One turn moves every row onto another: examples first, then more rows asked:
Gir: [ -1 -24  13  16  -8 -51 -26 -23   8  42   2 -25  11 -26  24 -14 -13   3]
Pab: [  7  56 -52  18  -6  26 -16   5  -7   5  -3   7  32 -28 -27   6  17 -20]
Tegi: [-16 -15  24 -21   2 -12  27  14 -28 -23   0 -11  15  12  41  29 -20   2]
Moki: [ -5  29 -38  -8  13  15 -10 -40  18  -8 -15 -15 -13  -5 -53  -6  31  -8]
fus: [ 30  -2 -21   8  -7  11 -33  12   6   8 -52  32 -42 -23 -20 -13   8  -3]
faso: [  5  31 -25   9 -37 -31  -5 -37  23  37  -7 -10  19  -1 -11 -13  13  44]
bise: [-21 -25 -32 -20 -28   3  31  33 -17 -26   4  30   2   7  -2 -56 -20 -16]
luv: [ 24   5 -53  15 -21  -7  23 -26 -29 -31   1 -15  -6 -29  -5   6   8 -59]
biz: [ 38  16 -17  25 -39  12  -5   7 -40 -25  31   8   8 -44  33 -16 -13 -30]
fezi: [-38   6   5 -10   7  -7 -15   8 -15  -2 -17  -4 -13  15  29  39   9  44]
zemap: [ 17  35 -42  14 -33  11  32 -15  15   6  59 -14   8  -5 -22  -6  16   3]
Sarem: [ 25  -2   4  -4   0  36  47 -16 -34 -17   4   4  12  17  28  31   7 -16]
Seke: [  7 -23  -7  23 -18 -57  15  -4 -32 -39  10 -13 -14  -7  39 -41 -16  -8]
taf: [ 11 -21  -4  20  -4  -8  10   1   1  12  67 -30   0 -30  13  -8 -12 -38]
busub: [-34  31 -11   1  12   9 -34  -5  36  19 -23  -5  27  16  -6 -38 -10  18]
gora: [-22   0   9   0  18 -35 -18 -19  14 -18  -6 -13 -22  16  -9 -52   7  44]
Rosup: [  3  20 -16   9   5  41   5 -24 -21   4 -13  10 -17  19  16  41  36  27]
gavo: [ -4 -10  24   9 -21  -5 -24  -2   4 -13  12  -5   3   0  54 -59 -39   7]
sobe: [-15 -15 -23 -19  15 -12 -33  55 -12   3  -7  18 -31   0 -13 -36  -8  -8]
liv: [ 23 -11 -29   7 -51  26  29 -10   1 -21 -42  45  -9 -15  -8 -34  -5 -13]

bise turns into liv
zemap turns into faso
Rosup turns into fezi
And these:
gora turns into Seke
Pab turns into busub

